In the data rows, 128 means zero.
Here are some points, one per row:
79 101 183 114 35 118 116 148 143 117 109 86 114 131 178 152 106 111 80 81 126 149 125 97 185 152 137 133 98 166 101 116 149 104 128 159 129 118 60
118 93 134 121 180 144 203 169 76 124 170 115 139 153 100 139 112 132 212 72 143 204 120 147 140 122 178 167 140 150 107 146 93 108 127 133 170 119 125
124 158 160 140 114 122 72 131 178 160 122 171 130 148 142 88 124 112 169 114 150 123 128 137 110 119 146 130 144 103 92 159 160 161 84 165 151 91 122
125 125 165 122 131 116 77 65 130 154 152 89 92 154 126 175 179 187 112 122 130 70 100 83 164 142 103 190 181 121 134 124 112 193 214 129 162 100 119
176 141 94 120 113 158 152 101 150 93 128 157 124 198 112 102 77 131 168 144 148 157 55 134 155 119 134 46 99 128 140 132 162 190 126 78 168 89 117
124 93 191 139 170 102 127 164 122 102 142 64 126 145 118 171 144 135 153 170 124 91 128 207 143 74 109 102 174 90 153 163 101 131 119 132 98 100 160
118 75 143 87 121 153 140 155 104 131 147 169 162 146 135 191 63 159 119 179 146 128 130 54 136 153 138 120 181 65 104 213 113 112 71 148 114 167 113
130 85 149 100 125 29 145 159 139 165 126 142 15 113 84 98 65 125 112 139 100 185 127 113 122 136 87 175 105 99 142 138 148 95 136 160 180 138 121
144 166 162 108 128 133 174 64 80 165 138 166 116 91 150 101 90 112 131 118 158 128 155 118 156 66 145 98 102 138 149 144 128 130 137 116 158 121 133
205 121 117 126 68 132 118 187 121 145 94 120 150 145 149 134 80 80 83 112 98 145 115 118 67 123 162 131 157 83 158 195 115 167 172 106 95 118 101
156 167 150 109 193 135 93 41 132 145 119 152 111 133 115 114 145 82 116 112 134 117 132 175 167 110 143 135 160 52 150 124 131 111 159 142 123 114 74
115 119 117 114 140 152 191 170 138 138 136 131 179 138 118 105 174 83 166 131 116 74 143 149 181 159 125 101 163 179 71 163 116 146 198 124 172 113 99
133 103 167 61 106 171 132 146 111 157 162 157 136 116 127 155 108 132 105 96 155 68 108 150 112 112 127 136 65 162 96 120 72 191 133 164 124 142 75
200 96 182 154 144 149 132 113 79 128 97 104 187 138 110 55 141 156 138 101 69 94 129 102 114 155 159 203 112 82 127 131 188 94 147 124 120 166 105
136 112 127 152 176 75 126 105 163 102 102 136 114 159 130 161 134 132 106 65 148 168 151 96 146 123 160 135 132 108 140 118 94 135 131 137 114 166 161
136 112 121 158 127 108 120 155 110 141 162 119 159 113 91 129 82 142 95 133 165 127 139 134 78 81 221 153 163 154 109 86 159 162 109 148 145 124 139
147 125 156 128 136 181 123 82 153 145 85 169 86 127 155 156 108 118 138 100 76 116 154 154 201 189 147 116 129 180 113 76 114 97 117 114 115 131 167
123 130 115 157 120 142 116 153 156 95 178 105 143 151 180 162 112 82 140 126 90 159 140 148 146 94 104 187 95 111 138 126 99 126 43 160 116 133 167
186 106 134 131 70 131 185 101 131 143 169 130 130 205 105 160 140 172 103 179 131 150 86 149 103 156 131 143 122 116 157 117 130 137 119 152 165 102 181
132 133 142 106 115 63 76 172 134 117 147 148 133 145 118 83 163 120 126 97 238 85 147 95 140 106 157 106 106 100 89 162 87 133 118 114 143 88 163
130 122 158 135 159 172 77 153 96 116 142 84 100 78 58 103 80 121 72 150 160 101 145 96 157 85 103 96 125 143 143 93 103 134 157 107 122 132 206
78 128 142 141 112 216 131 112 169 91 150 126 114 120 137 129 149 102 92 110 139 176 108 159 71 154 108 111 169 99 151 104 163 62 179 114 128 149 123
85 55 88 126 174 82 126 99 82 169 155 158 102 123 98 141 180 105 157 146 128 134 122 165 118 155 114 141 142 112 105 171 174 131 142 141 161 171 126
130 151 171 180 145 124 94 99 174 121 144 131 215 121 160 116 120 126 158 192 126 173 101 159 112 127 121 133 95 138 132 166 76 78 161 153 163 121 137
125 153 139 153 124 166 78 113 104 98 169 154 81 191 130 133 128 203 145 79 99 160 123 144 109 101 131 123 161 175 98 205 163 147 127 90 77 143 116
118 145 102 152 130 186 87 140 108 162 80 80 171 144 84 132 183 158 130 106 118 120 68 118 141 115 112 97 111 117 148 146 187 87 91 220 128 95 140
143 110 122 88 138 126 58 117 145 93 142 151 115 118 118 127 165 137 129 138 80 155 174 146 50 137 149 115 60 154 114 175 92 93 152 127 113 148 126
84 191 102 110 123 168 120 185 180 216 101 104 136 111 142 115 135 162 86 131 159 122 146 145 117 115 126 177 149 167 139 139 110 79 153 113 123 104 146
103 67 112 175 108 119 120 78 123 110 93 133 114 162 153 105 114 100 114 132 151 99 172 124 144 83 51 106 201 182 105 115 155 91 90 92 132 113 77
147 100 69 95 210 153 125 126 130 156 148 176 145 123 181 137 86 155 126 153 76 108 122 95 162 119 124 149 138 154 104 116 124 101 151 158 184 75 181
151 155 121 109 130 78 112 103 114 158 144 166 187 33 147 112 95 219 143 144 88 156 86 156 135 80 118 143 124 153 142 94 158 176 83 145 81 162 102
122 39 107 89 85 115 135 74 135 133 115 107 149 53 104 126 129 128 92 98 160 118 89 161 115 115 132 149 113 168 148 115 158 125 150 103 104 143 146
98 124 166 119 113 146 76 102 169 133 96 103 101 125 109 116 88 124 191 113 115 123 119 119 108 102 152 138 153 101 130 96 92 139 72 93 200 155 109
90 114 76 115 185 152 97 121 105 125 142 102 129 103 179 171 134 154 134 117 200 169 128 160 140 123 163 165 115 115 169 124 135 179 123 65 149 149 97
128 176 126 129 95 138 147 100 81 139 179 112 101 116 165 130 110 111 146 79 105 119 136 55 0 131 103 124 96 104 142 117 150 99 139 130 152 71 135
127 132 71 163 165 91 120 173 120 82 131 139 125 122 214 60 116 130 91 80 125 69 65 101 97 195 119 132 122 98 163 88 89 108 117 116 125 116 65
159 169 98 123 102 142 97 145 102 99 136 147 100 121 76 130 112 125 125 124 70 124 91 107 174 147 156 128 125 144 176 127 101 96 131 152 142 131 143
162 165 162 168 130 121 129 109 99 92 106 131 167 172 144 133 165 131 40 137 155 133 98 138 138 151 112 127 110 136 61 132 99 147 116 95 191 236 186
132 97 182 159 141 90 110 146 94 126 46 156 148 73 201 171 148 80 171 66 118 122 142 141 103 161 135 81 120 158 162 130 163 159 142 136 141 173 162
106 123 136 123 150 200 124 147 147 104 106 142 104 80 92 137 138 106 148 134 105 160 109 113 135 125 115 105 170 109 86 141 164 124 156 158 147 117 212
56 106 166 133 136 160 141 90 80 112 202 69 122 113 156 79 134 130 114 107 113 119 111 143 135 96 135 97 74 117 126 126 99 96 141 147 135 134 129
149 119 117 156 129 170 138 130 112 165 139 184 119 140 191 105 208 74 143 218 193 158 124 63 130 102 142 220 113 173 134 109 145 123 130 137 99 99 136
77 139 103 157 140 138 131 161 121 109 136 149 161 123 107 135 128 132 68 126 113 88 116 120 130 75 87 159 133 136 105 119 174 208 82 152 171 135 107
174 145 146 88 115 67 149 181 122 34 110 176 157 138 114 181 138 150 188 131 162 115 160 95 103 68 73 146 102 119 161 46 146 84 159 132 139 160 110
127 89 150 117 139 83 144 101 196 105 155 108 151 101 104 89 179 122 123 178 71 144 182 86 134 150 96 137 95 88 127 177 184 132 107 80 159 80 101
144 179 100 99 89 167 178 131 227 122 139 141 135 105 138 96 97 133 155 94 132 139 154 130 150 131 82 169 165 152 147 121 130 126 146 120 111 176 163
111 200 122 168 99 91 145 144 127 152 151 139 159 106 109 183 136 134 116 94 116 113 154 194 76 203 89 142 142 153 159 116 119 134 111 125 222 101 88
154 181 128 151 131 136 97 172 81 140 193 120 126 64 93 144 157 156 87 168 115 165 172 117 143 117 156 75 119 148 102 94 143 114 74 59 134 135 63
125 135 69 64 94 118 82 127 122 89 90 122 112 107 136 129 119 143 120 192 163 135 97 176 131 95 143 120 120 80 121 140 95 100 117 134 180 139 135
105 151 120 103 109 77 88 139 92 92 124 63 164 140 154 157 96 108 122 128 146 188 159 124 169 162 148 114 104 127 119 87 182 149 181 136 117 93 123
154 151 112 129 142 120 156 99 179 146 163 128 117 89 139 198 117 57 146 125 124 124 90 148 175 126 145 134 103 56 122 159 123 131 119 141 102 129 111
155 151 114 87 184 150 174 155 169 105 96 85 111 178 109 137 153 131 142 101 90 149 165 97 86 103 108 134 143 148 181 155 118 190 117 154 119 169 138
200 80 118 158 150 147 124 73 158 132 124 56 88 135 128 125 118 155 152 193 162 112 181 128 108 142 92 91 129 172 83 124 116 137 148 193 112 122 52
89 115 82 122 87 100 180 108 110 113 109 157 164 134 119 122 111 185 84 127 111 97 162 177 102 99 158 130 139 123 120 128 139 172 141 140 115 130 131
102 135 127 75 94 114 117 123 91 156 145 92 133 208 96 115 135 61 160 161 94 81 117 148 146 135 148 183 115 143 200 124 175 100 96 87 110 172 153
77 91 119 147 110 178 161 133 137 152 121 144 148 153 159 91 114 144 132 163 99 93 202 138 107 183 115 123 144 65 143 91 127 173 155 101 114 102 176
63 185 133 162 91 93 200 120 106 163 102 145 141 112 102 113 95 127 126 169 107 141 159 124 160 115 117 129 175 106 122 128 75 117 177 127 63 160 130
141 179 146 76 97 121 134 180 121 106 148 139 94 114 204 97 208 149 157 149 105 120 116 116 135 115 143 99 248 150 113 143 128 127 126 142 126 158 128
159 109 111 170 72 159 185 139 124 157 133 194 62 122 156 144 178 116 106 119 143 128 141 147 128 105 103 102 136 83 99 127 162 87 152 144 133 125 136
130 133 73 184 146 100 124 150 108 125 138 76 93 86 133 150 94 123 111 160 141 97 144 91 149 147 190 54 141 161 185 139 123 153 126 149 164 197 130
81 139 175 107 193 63 155 155 146 187 124 154 124 205 107 114 119 113 85 173 89 149 58 130 107 105 103 70 114 139 149 89 140 126 150 143 95 148 79
159 115 86 161 84 115 117 118 147 173 173 89 124 143 118 149 157 126 208 101 108 74 112 125 132 99 159 90 86 132 94 154 133 108 134 139 101 174 142
127 145 90 141 124 122 94 153 72 86 89 157 108 136 168 133 119 144 116 132 85 127 151 138 179 117 80 150 25 106 130 165 129 167 160 78 121 98 158
125 142 170 116 130 112 176 125 156 75 124 60 111 85 140 110 144 104 89 152 100 147 56 107 95 178 152 136 91 147 61 71 144 163 122 108 113 87 171
147 133 137 126 158 95 171 155 126 150 24 79 103 152 164 118 142 120 121 137 110 137 144 158 100 87 118 118 110 152 139 140 144 101 94 93 153 80 145
112 121 113 121 112 125 99 131 151 169 108 164 181 144 91 78 96 114 164 110 146 180 126 102 156 156 102 111 142 135 94 104 116 112 131 104 149 134 146
155 43 129 127 93 119 126 134 133 166 130 154 136 89 95 101 186 131 65 99 96 128 155 168 109 113 128 97 145 133 178 87 55 165 56 104 106 73 132
95 128 164 116 142 171 139 117 113 118 82 155 137 146 91 185 187 196 176 140 131 145 122 92 153 167 162 103 106 105 188 135 91 114 108 133 115 95 108
There is one direction along which these points spread out most. Take the direction at right angles to it along which they spread out most. Go by this last direction. Where along it does each point below lie, from 0 to 99? The average is 50, and the first point in the table lies past the average. One standard deviation of the points above along it is 16.
114 127 164 191 110 162 146 160 159 72 101 152 96 82 80 128 95 143 143 169 172 73 81 123 126 116 153 158 82 162 163 170 114 147 128 76 136 143 73 42
71 119 106 121 114 88 109 106 184 107 147 162 130 173 134 82 158 161 133 126 133 137 160 98 133 147 172 93 126 179 154 140 123 124 158 160 86 105 177 53
200 96 133 129 153 102 150 152 128 142 169 94 131 137 111 108 119 159 94 79 178 175 112 146 196 153 77 135 131 127 161 168 160 81 113 137 82 93 124 46
155 132 114 105 173 111 143 182 168 179 115 120 160 162 119 198 92 108 116 115 98 94 112 125 70 123 145 110 104 143 96 131 162 78 136 65 56 144 120 55
128 159 154 147 155 134 103 125 154 53 157 199 109 150 85 126 95 118 124 123 143 63 172 182 135 167 196 157 136 124 116 111 173 104 107 199 88 98 156 43
146 111 115 149 125 174 60 142 143 142 136 145 162 137 111 99 154 67 136 139 92 182 129 111 129 116 97 103 152 106 131 52 87 158 163 142 123 127 104 57
105 180 130 119 124 110 154 60 127 98 127 129 178 113 80 173 147 86 89 78 150 109 126 30 116 100 128 116 120 137 127 170 116 143 88 109 121 109 125 46
138 166 132 80 154 156 128 118 127 128 126 98 132 105 127 97 120 121 128 124 195 93 164 164 118 180 97 87 105 159 172 150 132 152 81 160 126 178 137 44
110 130 131 148 117 117 103 114 59 157 120 117 71 113 108 130 114 112 199 145 203 140 92 144 81 195 37 158 144 124 94 108 102 164 108 131 41 133 164 50
145 121 109 101 137 108 121 59 53 95 117 109 135 117 133 145 87 103 131 152 132 131 114 139 116 164 104 175 237 197 102 146 93 84 105 90 91 89 101 51
129 157 88 129 124 138 158 131 91 104 59 74 89 123 113 100 145 95 101 103 93 163 155 135 137 138 161 173 79 99 59 110 87 134 128 161 128 148 85 61
125 131 132 124 122 149 135 132 169 184 121 108 133 137 182 129 112 194 156 127 168 118 160 119 135 147 147 97 115 46 102 70 129 114 111 98 114 147 131 52
86 126 84 165 135 109 150 124 152 115 94 128 114 108 128 119 145 144 184 119 126 117 104 108 159 114 123 125 154 101 104 99 108 99 161 123 76 107 112 55
